A: 3 groups of rows, each row roughly a mix of its group's hidden directions:
A (95 x 10):
[[  2 -20  21 -10  -2 -15  22 -59   3 -14]
 [-32  -5  -6   6  26  29  25 -24   8 -38]
 [ 12 -18 -15  14 -24 -10  -1  61  -5  10]
 [ -3  42   2  44  -9  24  16 -24  -4 -12]
 [ 19 -47 -14  17  -2 -45 -10   2 -12   3]
 [  4 -28 -18 -24  25 -38  25   1  28  16]
 [ 12  -8 -44  17  34  -2  15  21  22 -25]
 [  4 -31  -3  17   7  -1 -44   1  30 -35]
 [-20   1   1   8 -25  41   4 -35  13 -34]
 [ -1  18  13  19 -26  15 -55   5  22   5]
 [-26  23  12   5 -17  19 -10  26  19 -47]
 [-21  -5   0   5 -16   0 -11 -13  39 -53]
 [-17   2 -22 -33 -11  20 -41 -19   5 -30]
 [-30  16 -20  22  27 -12 -26 -40 -13  -4]
 [ 52  -2 -21  37   9 -10  -7  12   7  22]
 [  6 -15 -18  32  37  27  28 -18  20  -9]
 [-21 -27  -9  23  -5  53 -19   4  -8 -17]
 [-55  -3  -7  -5  20  11   5 -40   7  -8]
 [ -1  19  -4  16  34   0  37   2  36 -31]
 [ 36 -19 -17  28  36 -17   2  13  19  23]
 [-26  21   2 -20 -16 -35  14 -42  18  10]
 [ 23 -51 -12  25  -7 -26 -20   8 -10  13]
 [-40  34  29   7 -11   5 -28 -10 -11  22]
 [ 27  37  20  -6 -36   2   0  38   2 -12]
 [ -5   7  12  43  21 -24  24  25 -16 -28]
 [ -9  -9  19 -52 -33   3  12   1 -14 -25]
 [-13 -45   3 -25  19 -23   4  34  17  14]
 [ 33 -49 -22  -7  19  16 -10   7  13 -18]
 [-10  -6  14 -52 -32 -11 -14 -30  -6  -7]
 [ 56  -8   8  14 -31   6   9 -27  -6   4]
 [ 39 -16   8  35 -15 -22  14 -36 -12  -5]
 [-10 -14  26   5 -11   5  19 -21 -21  55]
 [ -2   8  -1  38 -31  13  24  45   3 -10]
 [ 13 -45  44   2  17  -7  29  -5   1  -7]
 [ -5 -27   1  12   0  37 -23   6   4 -50]
 [ 41  14  14  16 -26  -4   1  12 -36 -29]
 [  6 -16  -7   8  13  49  20   1 -42  15]
 [-34  33  21 -16  41   9 -11   7 -22   4]
 [ 28  28   4  19   7  53 -18   5 -10   8]
 [-31 -18 -13 -19  17  -2  46 -21   7 -27]
 [-29 -18  51 -34  15  11   2  10   7   0]
 [ 29  15  -8  49  12   6  18 -35   2   5]
 [ 20 -26   7 -19  18 -42 -20  15 -30 -15]
 [ 17  30  11  23 -16 -34  30 -25  -7  23]
 [ 31   2 -28 -10 -10 -26  29 -30   9 -29]
 [  3   2 -21 -28 -13  20 -18  54  -4 -16]
 [-37  14  -4   6   3  10  29  38 -14  35]
 [ -3  19 -27 -14 -24  24 -36  31 -13  22]
 [  2  17 -23 -16 -28  32   1 -33  27  25]
 [  4  -6  32 -50 -28   9   6  27  -2 -10]
 [-30 -40  34  18 -20  -2 -26   4 -16  -3]
 [  2  -8  65 -10 -20  -4   2  12 -18  11]
 [-33 -26  21  27  14 -13 -32  12 -26 -10]
 [ 17  -5  -7  24  50  33  20 -13  -7  15]
 [  7   4   5  24  -4  16 -53  -6   7  39]
 [  2 -39   0  33  43  14   5   6  10  24]
 [  3  38  18 -27 -32  35   9 -19   2  -9]
 [-23  41  14   7 -14 -20  -4 -48  -1   0]
 [ 44 -14  -9 -10 -33   0  33   5  25  15]
 [ 31 -14  -9  20  16  16   6  49 -20  19]
 [ 20  38 -15   4   4 -28  40  -5  -4 -28]
 [ 15 -22  13  40   2  -9 -36  -8 -38  -8]
 [ -5  35 -29  34  21   0 -24  29  14   0]
 [  0  17  -6   7  -9 -40  12  48  28   0]
 [-58  17   9   8  16  11  14  28  14  -8]
 [  7  -5   8  -7 -57  -2 -30  -4  15 -29]
 [ 14 -14 -16  48   0  21 -21  22  27  15]
 [  0   0 -11   8  12 -13  -6 -63  17 -23]
 [ -5 -27  31  -9 -34  -2 -13 -47  -6   3]
 [ 15  21  22   6  15 -11 -57   7  22   0]
 [ 10  17  -6  26   3  19  35  29  29 -31]
 [ 13   6 -13  19  -5 -25  16  56  20   9]
 [ 22  11  -4  20 -22  24  -2   7 -17  54]
 [ 23 -31  37 -47  -1   7  -5  -1   4  12]
 [ 44  12  12 -10  42 -18  10 -27   1   9]
 [ 20  29 -27  10 -19   6 -51  -3  -1  18]
 [ -6  19 -39  45 -18   9 -26   3 -16  -4]
 [ -9  19  -9  12  22 -26  23 -16  21 -48]
 [ 44   5 -13  17  -8 -16 -23 -45   9   2]
 [  7  25 -10  54  -5  -3  -8   1 -31 -24]
 [  0 -17  -3 -23 -38   9  31   8 -23 -38]
 [ 40 -13   4 -15 -39 -29 -10  -6  16 -24]
 [ 33 -26  -9 -12  -1   8  35 -38 -24   6]
 [  5   0   9   5  14  58   1  13 -39  -5]
 [ 20 -11  -1  -3 -37 -40 -32  23  14  11]
 [ 21 -51  23 -30 -15 -25  -2   2  -1   7]
 [ -9   3 -16  24  22 -22  54 -22   8   6]
 [ -9   1  21  27  10 -20  25 -50   0  22]
 [ 29   5 -12  -5 -10  14 -50  38   2  -8]
 [ 21 -17  -7  -6  -8  -2 -20 -64   5  -3]
 [ -9  18 -21 -47  -1   7   7  44  16   1]
 [  8   1 -11  31  47 -27 -18 -11 -27 -10]
 [-19   8   3 -16  15 -39  30 -41   9 -14]
 [ 37  -5 -49 -21 -17  10 -21  10   4 -14]
 [ 39 -18  -6  13 -17   3 -19 -35   1  38]]

one row of each group, then the others: which group is each in?
[ 12 -11   8   9   5  28  37   2  42  30]
<123>
[ 13 -18  31  28   4   5  -5  -3 -11  54]
<81>
[ 34 -19 -19   6 -14 -21  43   2  23 -21]
<25>

[-36 -12 -32  -9  29   0 -15  25  23  24]
<123>
[-43 -23  19  14  -7 -30  33  -5  18  -7]
<123>
[-35   9  43  19   8  12 -19  14  -9  32]
<81>
[ 41  31 -14 -10 -18 -19  20 -28 -12 -20]
<123>
[ 26  26 -13  33  11 -21 -28 -27  19 -17]
<81>
[-26  -6  21 -31  37   3  -6  43   0  -3]
<123>
[-25  30  18 -18 -14   8 -41  22  -2 -27]
<81>
[-30  32 -32  17 -31  28   3   9  16   4]
<123>
[-37  -4   8 -34  -6 -18 -21   0 -39  22]
<25>
